In the rows, zero is written as 128.
The same turns and mirrors carry the whole set onto itself, and each row onto the other rows of its family. Which rows share a family with each named row? Give them in list order.
These 40 rows form 5 families of 8 rows each.
q_67: [115 106 145  98 139 131 149 132 108 118 126 108 107]
q_641: [125 135 159 133 104 144 147 115 150 115 159 119 102]
q_691: [128 146 110 168 144 126 128 129 150 146 146 115 127]
q_626: [103 103 149 104 137 135 153 136 120 120 118 113 113]
q_616: [123 147 155 140  96 138 147 111 134 119 147 125 101]
q_7: [125 144 151 138  89 138 149 108 126 113 153 131 116]
q_29: [152 135 138  88 133 148 148 123 110 114  97 110 131]
q_608: [140 153 132  89 130 150 132 108 104 103 110 114 134]
q_957: [163 136 117 126 165 166 145 115 139 136 118 143 107]
q_993: [158 167 126 123 118 164 110 121 152 139 137 135 146]
q_567: [132 129  99 106 163 158 122 141 127 142 109 124 144]
q_676: [115 148 132 127  98 124 129 133 142 102 145 111 148]
q_71: [148 145 124 124 164 167 141 102 125 136 122 130  88]
q_461: [129 139 148  82 131 145 133 124  99 110 116 110 122]
q_320: [138 132 106 107 170 157 129 146 132 152 114 116 133]
q_820: [141 130 122 120 162 170 140 119 118 158 112 137  96]
q_642: [109 143 136 135  93 126 135 126 129 111 144 111 148]
q_589: [125 139 111 169 140 135 135 132 152 151 140 137 129]
q_203: [153 174 107 142 121 159 117 115 141 143 137 136 132]
q_601: [117 156 146 123 103 137 134 129 149 105 139  96 148]
q_333: [167 173 123 143 130 144 119 115 143 138 145 136 128]
q_348: [121 142 110 168 135 153 134 126 156 151 148 134 128]
q_446: [121 136 168 131 106 147 126 103 125 104 142 134 115]
q_992: [104 139 123 132 108 130 141 127 138 110 126 101 162]
q_371: [132 138 143  77 118 159 135 120 109 109 117 112 118]
q_735: [126 133 148  85 126 172 142 109 107 111 112 121 126]
q_157: [114  92 146 118 137 126 143 129 114 139 131 116 107]
q_442: [143 137 123 116 172 170 134 124 127 150 117 133 101]
q_89: [113 132 114 167 143 145 150 121 158 144 139 116 115]
q_932: [135 132 157 128  95 155 137  98 129 126 150 140 105]
q_926: [149 168 109 146 121 164 128 122 151 145 139 138 140]
q_795: [134 128 105 164 127 144 146 119 161 133 152 123 120]
q_568: [146 128 103 112 155 151 123 132 115 153 108 125 152]
q_999: [106  93 139  99 130 150 150 132 120 130 121 106 125]
q_259: [130 132 110 126 160 156 105 140 133 160 113 105 136]
q_902: [142 170 136 150 115 158 108 120 147 140 128 130 148]
q_887: [109  97 143 109 149 144 122 124 110 124 127 110 102]
q_759: [138 124 113 132 166 163 136 108 108 150 120 138 105]
q_301: [122 128 127 126  93 126 149 126 133 112 131  91 144]
q_318: [136 124 115 110 158 136 116 152 138 151 117 112 150]

Same family as q_735: q_641, q_691, q_601, q_333, q_568, q_999, q_759
Same family as q_957: q_29, q_446, q_795, q_259, q_902, q_887, q_301
Same family as q_932: q_608, q_993, q_71, q_992, q_157, q_89, q_318
Same family as q_820: q_626, q_616, q_567, q_676, q_589, q_203, q_371

The same turns and mirrors carry the whole set onto itself, and each row onto the other rows of its family. Which rows share a family with each named row? Give them in list order.
These 16 rows form 4 families of 4 rows each.
q_124: [143 134 147 162 111 129 130 155 154 113 120 136 125 143 136 143 157 100
 109 141  93 115 112]
q_497: [114 145 137 113 177 134 132 137 140 117 143 131 139 117 105 117 153 171
 144 106 140 143 139]
q_556: [128 106 112 154 145 147 159 123 139 146 134 122 114 100 102  91 121 144
 140 117 111 137 144]
q_609: [142 134 136 172 110 141 140 130 124 139  98 127 107 128 130 110 139 116
 113 161  95 128 117]
q_53: [131 108 118  97 146 149 158 135 127 103 141 126 147 117 123 106 130 172
 143  96 119 138 132]
q_362: [131  94  96 145 130 140 160 124 137 141 117 120 134 110 139 111 113 159
 157 136 130 139 137]
q_904: [131 121 146 161 119 108 144 136 150 134 115 127 111 143 141 114 132 102
 107 147 107  88 119]
q_273: [138 121 123 176 107 122 134 128 158 130 100 124 120 127 148 136 141 108
 126 163 129 128 125]
q_546: [127 149 182 113 132 109 125 141 125  98 121 137 142 151 126 128 130 142
  93 139 132 110 117]
q_508: [128 174 162 130 142 126 113 144 124 108 107 135 131 145 132 135 172 142
 116 150 124 135 114]
q_243: [135 151 159 108 147 131 140 148 124  90 142 143 158 158 110 144 157 144
 111 119 121 122 117]
q_808: [125  99 108 134 140 132 153 145 173 151 128 113 112 117 143  93 112 151
 140 125 108 113 140]
q_514: [132 137 129 114 152 127 150 130 128 113 144 136 159 137 100 132 118 185
 148 123 148 143 128]
q_736: [138 162 158 142 130 108 121 136 148 101 130 138 145 156 107 155 147 133
 118 151 147 132 116]
q_915: [140  93 106 150 110 149 147 142 156 126 118 119 114 101 147 104 132 127
 142 115  93 132 129]
q_153: [121 127 145  88 153 133 131 148 148 114 135 124 143 127 129 106 112 190
 127 116 133 136 137]

Same family as q_508: q_497, q_556, q_609
Same family as q_736: q_362, q_273, q_514
Same family as q_153: q_904, q_546, q_808

The same turns and mirrors carry the whole set onto itself, and each row onto the other rows of its family. Which rows share a family with each named row? Give them in list order.
These 32 rows form 4 families of 8 rows each.
q_752: [147 105 139 161  95 167  79 130 121 120 117 133  90 134 142 100  72 128
 103 134 143 113]
q_519: [174 127 169 125  96 115  67 109  99 142 130 146  84  87 165 128 107 121
 152 168 153  89]
q_774: [152  87 123 167  92 164  90 139 151 124 118 139  94 133 158  98  97 130
 110 142 130 120]
q_956: [149 116 162 107  85 128  65 118 110 160 133 157  96  81 161 120 105 108
 134 163 143  85]
q_47: [149  95 133 179  91 157  80 127 123 127 107 126 102 149 158 100  89 107
 108 137 127 104]
q_537: [176  61 128 172 131 119  97 106 126 127 139 154  91 144 162 124 131 127
 120 146 122 131]
q_970: [153 109 158 145 121 132  79  99 112 158 135 154 101  78 114 125 129  81
 136 176 124  85]
q_965: [166  79  85 155 109 144 108 120 143 121 132 152  94 142 161 114 120 117
 118 146 126 118]
q_619: [177  78 114 158 141 118 101  91  94 122 147 152  88 149 145 131 118 118
 114 142 133 121]
q_262: [168  79 116 181 134 123 105 104  96 130 133 137  97 158 149 115 128 115
 108 149 111 118]
q_984: [172 121 151 130 115 121  74  98 113 139 149 155  88  81 121 136 132  99
 136 177 145  85]
q_387: [161 107 170 112 101 113  69 127 126 149 129 140  99  96 158 124 125  97
 158 162 129  80]
q_942: [159 102  78 140 108 152 106 114 115 117 133 145  90 144 147 114  94 112
 112 140 139 106]
q_120: [155 107 157 120 123 121  85 127 129 150 145 143  99  87 115 119 146  99
 136 175 114  84]
q_431: [139  96 138 181 112 151 101 138 119 136  98 132  88 135 147  98  73 124
 118 134 134 117]
q_385: [152 117 136 112 122 120 105 119  89 164 153 158  88  82 132 112 136 136
 118 182 119 101]
q_627: [162  73 110 175 144 117 111 100 111 134 124 153  92 144 141 129 111  95
 127 138 130 114]
q_358: [162  70 165 185 114 140  79 125 135 129 125 142  90 134 158 107 108 140
 112 142 127 133]
q_305: [149 125 128 138 130 133 120 120  89 162 135 145  91  82 118 103 132 125
 128 187 107 100]
q_478: [145  94  87 166 121 148 120 125 124 132 112 144  91 140 137 108  93 102
 118 140 129 107]
q_328: [149 107 169 122 113 126  72 109 109 161 150 161  95  75 121 122 130 109
 116 174 130  92]
q_842: [162 139 124 125 117 134 105 121 103 143 149 147  81  79 113 113 131 132
 124 187 130  93]
q_127: [153 122 138 112 123 122 113 146 109 153 140 134  91  92 131 101 141 136
 135 181 104  95]
q_605: [157 115 162 132  93 124  70 106 102 158 113 146  97  88 171 123 100  92
 160 163 138  84]
q_266: [156  74 163 190 135 121  91 112 106 139 110 142  88 141 152 118  92 116
 126 133 134 123]
q_563: [152 125 128  97  95 121  98 127  89 162 135 153  89  89 172 108 111 135
 135 171 132  94]
q_874: [164 144 142 120  98 127  99 132  89 145 130 137  77  85 157 105 106 152
 140 179 138  98]
q_804: [159  95  89 164 104 143 107 119 110 126 118 133  99 159 166 106 106 107
 114 143 121 106]
q_595: [159 121 150 104 101 111  97 145 105 154 124 130  91 100 175 104 119 135
 157 168 119  91]
q_460: [159  79 162 195 121 137  79 111 109 131 123 131 100 148 141 110 111 113
 102 142 119 117]
q_332: [154 132 132 124 102 125 111 126  79 163 112 137  88  92 176 100 104 135
 154 174 122  99]
q_638: [164  82 175 178 129 132  74 107  99 125 133 140  86 138 141 117  95 134
 106 137 137 127]

Same family as q_460: q_956, q_47, q_262, q_385, q_328, q_563, q_804
Same family as q_387: q_774, q_537, q_965, q_120, q_358, q_127, q_595
Same family as q_431: q_519, q_984, q_627, q_478, q_842, q_266, q_874

